Rotation paths and how fast each direction turns (degrees each step):
Each turn is a multiple of 5 degrees from 10 to 175, or 0.
Each row of a path follows its step; steps can be skipped.
Rotation 1:
step 0: [-12.3   3.9  16.3   3.0  -0.8  -4.8  12.4  -2.3  -3.9   9.1   3.2  -9.7
 -23.6   3.4  10.0  -3.2  15.2 -19.1  -9.6 -14.8 -11.9  -9.9  14.9 -11.3
  12.3 -12.3  19.3  -4.5   5.3]
step 1: [ -8.6   3.9  12.9   8.5  -8.5 -10.3 -11.5  -0.4   9.8  11.0   6.6  -7.2
  -9.9 -22.9   2.6 -13.2  -2.6   0.8 -13.7  10.5 -16.1 -10.8  15.6 -19.3
  11.7 -18.2  10.1  -5.6  10.0]
step 2: [ -9.9   3.3   8.3  -1.7  10.3 -10.4   7.8   3.0  -2.2  11.9   2.8  -6.8
  -1.3  -7.4  12.1  -8.4   8.3 -16.7   1.8  16.7 -14.6 -18.3  15.8 -17.6
  10.3   3.5   7.7 -26.1 -10.4]
step 3: [ -0.8  14.9  -4.5   7.3  -6.6  -9.0  -6.1  -0.8   4.4  17.5  10.8   5.3
   4.4 -16.5   4.0 -18.9   5.3 -23.5  -6.7  17.1   3.2 -21.9   7.1 -19.9
  -4.2  -9.9   3.9   4.3 -13.7]
step 4: [ -5.7   9.3   7.0  17.4   4.1  -9.7   7.6  -5.5  -2.1  -5.0  -3.9   2.6
  10.9  -2.4   6.2 -13.0  28.3 -16.9 -15.7  -0.6  -6.6 -21.4  12.7  -4.1
 -13.2  -6.0   1.5 -13.0 -18.0]
step 5: [  0.7  15.6  -8.0  14.0  -1.1 -11.5  15.7 -13.3  -1.5  10.7   1.1 -10.0
   8.8 -17.4 -17.5 -16.9  -0.1   4.4 -24.9  -4.8  -0.8 -22.1   0.4 -11.6
  -9.4  -7.5   4.3  -4.2  -8.7]
step 6: [  0.1  -5.3   8.7   9.0   9.9   1.2   6.1  -3.2  -4.0  10.6  14.1 -21.3
  23.0  -9.4  -6.0 -14.7  13.2   8.9  -9.2   5.5   2.4 -11.6  13.6   9.7
 -14.6  -3.0   2.8 -23.1 -14.1]
step 7: [  7.2   7.7  -5.2  -5.3   8.1   9.9  19.3 -12.7  -4.3  13.5  18.5 -19.2
   1.0  -9.1 -15.0 -22.1   1.2 -14.3   2.3  -8.8  13.9 -11.7  10.2   2.2
 -13.7  -5.4  15.7   0.7  -8.5]
step 8: [  1.6  -7.3  21.6   5.0   4.6   1.6  -3.8 -14.0   8.9  -3.0  12.3 -17.4
   4.7  -5.8   4.2 -29.9  13.8  -2.7   0.8 -14.5   9.1   3.1  16.8   2.7
 -18.8 -16.6  10.0   2.8   1.3]
step 9: [  2.8  -4.7   5.9 -16.0  14.7 -14.4  18.4 -14.8  -3.8  -0.5  -5.6 -17.5
 -11.8 -10.8  -2.9 -24.5  -4.1  -5.5  -4.8 -24.1  -4.5  -0.3  14.6  -7.9
  -4.8 -12.2   9.2  -6.5   7.6]
step 10: [ -0.2 -23.1  15.1 -14.2   7.2 -10.2 -17.3  -8.7   7.2  22.4   5.6 -20.4
   2.7 -13.7  12.0 -20.5  -8.2  -0.6 -10.9  -4.1  -2.6  -0.5   7.2 -10.2
  -6.2 -12.4  -0.7  -3.5   0.7]
step 11: [  3.8  -7.7  -6.2 -32.2  15.3   0.4  -3.5  -7.0  -0.6   9.6   1.7  -7.3
  -4.0 -10.5  14.6  -4.7   6.1 -29.1  -1.4  -9.6 -13.6 -14.9  17.1  -5.4
  -2.6  -7.6   5.5  -8.7  -4.9]
Speeds:
[ 10.6   4.1   2.7   2.0  -1.4   4.1   1.6  -2.5  -4.3   3.4   5.5   0.5
   5.2  12.7 -10.9   1.3   1.8   5.2  -0.6  -1.8  -2.5   0.4   4.6  -1.1
  -2.1  -1.8  -0.8  -0.3   1.7]
40
[  3.4  -1.5  -2.4  -8.3   6.9   3.1  -3.2  -6.2  -0.5  -0.3  -1.9  -0.9
   3.6  -2.2   1.4  -9.9  -3.2   3.5   3.4  -9.3  -1.3   0.3  -4.0   4.3
 -10.2   1.9  -5.3   0.3  -1.1]
20
[-1.5 -1.0  0.2 -3.4 11.6 -3.0  4.1 -4.2 -7.9 -7.0 -1.1  4.1 -4.0  3.5
  0.7  4.3  4.0 -3.5 -1.2  4.5 -4.5 -0.1  6.2  7.2 -2.5  5.0  4.5 -5.3
  1.0]
160
[  0.4  -3.8   3.9   1.7  -0.9  -1.3  -0.9  -0.5  -7.2   5.4  -5.6   1.8
  -4.8   0.4   0.8   4.8  -1.4  -1.3 -14.2  -6.9   4.7  -3.4  -0.9   4.3
   0.1  -3.5  -9.6  -1.1  -0.1]
70
[-7.5  0.1 -6.8  1.7 -2.7  1.1 -0.6  1.3 -8.1 -3.2  4.2 -3.2  7.2 -1.3
 -4.0  3.0  5.5  1.6 -0.6 -2.3  7.2 -2.4 -9.7  2.4 -4.6 -2.2  5.4 -6.1
  4.8]
40
[ -3.5  -2.0   5.6  -2.0  -1.6  -3.0  -9.8  -5.8  -2.8  -4.0   5.7   4.6
  -0.1  -3.9  -1.0   3.5   1.9   9.6   2.5   2.9   1.8   1.4   2.9   1.5
   0.3  -7.7  -0.4   1.3 -11.1]
160
Rotation 2:
step 0: [  1.8  12.0 -14.7  -0.8   3.3 -23.1   7.0 -19.2  -6.9 -12.0   4.3  -1.4
  -7.8  -7.6   8.6 -13.3  -0.5 -15.2   9.9  -2.5 -20.5 -13.2  13.6 -20.2
 -22.4   7.7  -8.8 -10.4  -1.8]
step 1: [  8.0 -13.1  -4.9  23.2  15.3  -4.5  23.7 -14.8   7.0 -19.0  17.0  12.2
 -15.5  -3.2  -1.1  -4.3  10.4 -11.5  22.1 -11.7   4.5  -4.8  -0.6   1.3
  16.8   3.2   8.5   6.9  -8.4]
step 2: [ -9.8 -23.3  -4.2  -9.5  -7.6  -1.4   1.7  -4.5   4.3 -14.9  19.2   7.6
  14.7   4.4  -1.7  -2.1  -3.9 -17.3   9.4   5.1  -3.4  -2.3  22.1  -3.4
 -22.6  16.6   6.6  19.7 -19.7]
step 3: [ -6.6  12.0  -6.2  11.4   0.1   7.0   4.8 -10.2  28.1   5.7  20.5  -4.3
  -8.0   0.2  22.0 -10.9 -14.2  -6.0  -4.6 -17.1  -6.5 -13.4  -9.2  15.0
  -6.5   9.3   3.0  18.4 -17.4]
step 4: [ -0.5 -15.2  -1.0 -12.8   0.0  -9.3 -11.0 -11.2  19.5  -5.4  13.9 -13.1
  12.0  19.7   7.6  13.9  -3.4 -14.8  20.1  -0.3  -5.2 -18.1 -16.4  -4.2
   2.3   5.3 -14.6 -14.1 -16.3]
step 5: [ 20.8   8.9 -15.6  10.9   5.6 -25.2 -22.9 -21.7   4.8   4.3  18.9  -1.8
   2.9   4.6   5.0   1.4   2.1   3.7  -5.0 -22.4  -4.6   1.3  10.4  -7.1
   0.1  22.3   4.4   1.5  -1.2]
step 6: [  5.1   1.6  -9.6 -10.7   9.9 -14.6   4.1  -8.6   6.5  -7.1   9.4   9.8
  -5.8   5.9  -3.1 -38.0  -0.5 -21.2  17.7 -13.1  -0.8   2.9   0.8 -18.6
   2.9  -7.4 -12.9 -10.5 -16.4]
step 7: [ -1.9  -2.9   2.5  22.2  -4.2 -14.3  15.4 -24.5   9.5  -8.7  12.8  13.8
  -2.7   7.7  -6.3  -2.5  10.4 -11.7   1.5   9.5 -11.1 -24.7  22.2 -10.2
   1.7   7.3  19.0  -0.6  -7.9]
step 8: [ -1.6 -13.9 -19.3   4.7   7.2  10.9  10.3  -9.8  -1.1 -18.9  23.5   5.2
  -4.3 -17.5  19.0  -4.8  -7.1  -7.5  23.4  -1.1 -18.3   0.9   6.4   2.0
 -17.3   8.5  -9.5   9.9  -7.0]
step 9: [ -5.0  -7.4  10.6  11.8   5.1  -3.6   8.5  -8.1  14.4   0.0  15.4  -8.5
   0.1  16.8   4.4   9.2   3.7 -20.3  12.7 -15.9  13.4  -4.0  -9.6   0.7
  -3.6  10.7  10.5  29.8 -23.2]
step 10: [ -0.8   1.0 -15.0 -15.8  -0.6 -13.8 -18.0   2.0  23.8  -6.7  20.4   2.9
  12.6   9.7  -0.2  -0.1 -16.7  -7.7   2.4  -4.0  -9.2 -18.1   3.7  18.8
 -16.3  18.8  -2.3  -3.2 -13.7]
step 11: [ 13.7  -0.9  -7.1  13.4 -10.0  -3.8  -4.3 -28.1  22.0  10.0  17.8 -12.7
  -8.1   8.1  11.3  -9.1  -4.9  -3.4  -5.2 -18.3   0.5  -3.8  -7.1 -12.3
  16.7   5.9 -19.6  -8.1 -12.8]
Speeds:
[  5.6  -2.6   2.6  -6.7  -1.8   4.1 -10.8  -3.6   3.3  -2.5  -5.7  -5.6
   2.6   4.0   5.9  -2.0  -3.0   5.2  -2.2  -7.0   5.8  -9.1   0.5   3.4
   1.9  -1.2  -1.1   1.6  -0.5]
55
[ 2.2 -5.7 -7.1 -0.6 -1.8 -8.7  4.2 -0.8 -4.2 -1.4 -4.4 -2.5 -8.2 -1.3
 -7.5 -7.6  5.5  4.2 -3.5 -3.8  3.8 -4.9  2.9 -3.6  1.5  2.8 -3.8 -5.5
  2.5]
60
[-4.9  1.5 -1.0  3.1 -6.1  5.7  4.2 -7.7  2.9  3.0 -1.2 -3.9 -4.8  0.0
  7.1  2.0 -0.6  2.8 -1.0  7.8 -7.2 -8.9 -2.7 -2.5 -1.5 -2.1 -4.0 -8.5
  2.7]
95
[ -2.4   5.6   2.8  -3.2  -3.0  -1.1   3.6   0.8  -0.5   5.6  -6.1  -0.7
  -3.5   5.7   6.6  -6.9   6.4   3.1   3.8  -6.5  -2.2   5.0  -3.0  -4.7
 -10.4   0.2  -0.2   6.9  -1.4]
120
[  1.2  -1.0   2.4  -2.9  -6.7   1.6   1.0  -3.3  -3.3   4.6   0.8  -1.1
  -6.6  -3.3  -4.8   1.0   0.3  -1.4   9.8  -1.8   4.1   0.3  -7.0   1.7
   6.5  -8.3   3.9  -1.8 -11.1]
140
[  3.6   2.7  -6.3  -0.9   6.3   0.3   1.1  -9.8   4.9  -2.1   1.5   2.9
   1.4   0.9   0.2  -0.6   5.9  -3.4   0.8   2.4  -1.8  -3.5   0.8   0.1
  -0.1   7.8  -5.2   4.0 -14.1]
0
[ 7.6  2.6 -0.8 -0.1 -1.2 -2.4 -2.0 -7.5 -7.9  6.0 -3.4 11.4  6.6  0.2
  2.0 -4.1  0.3 -6.7  1.8  0.0 -2.4 -2.9 -1.6 -3.2  4.5 -3.7 -1.7  0.3
  7.9]
55
[-3.2  0.0 -3.8  6.3  0.3 -2.6 -6.6 12.4 -1.6 10.6  1.4  1.8  1.0 -0.5
  1.9  3.1 -0.9  2.2  3.9  0.0  1.7 -9.0 -1.0 -3.8  1.6  2.3 -7.3  3.0
 -4.2]
60
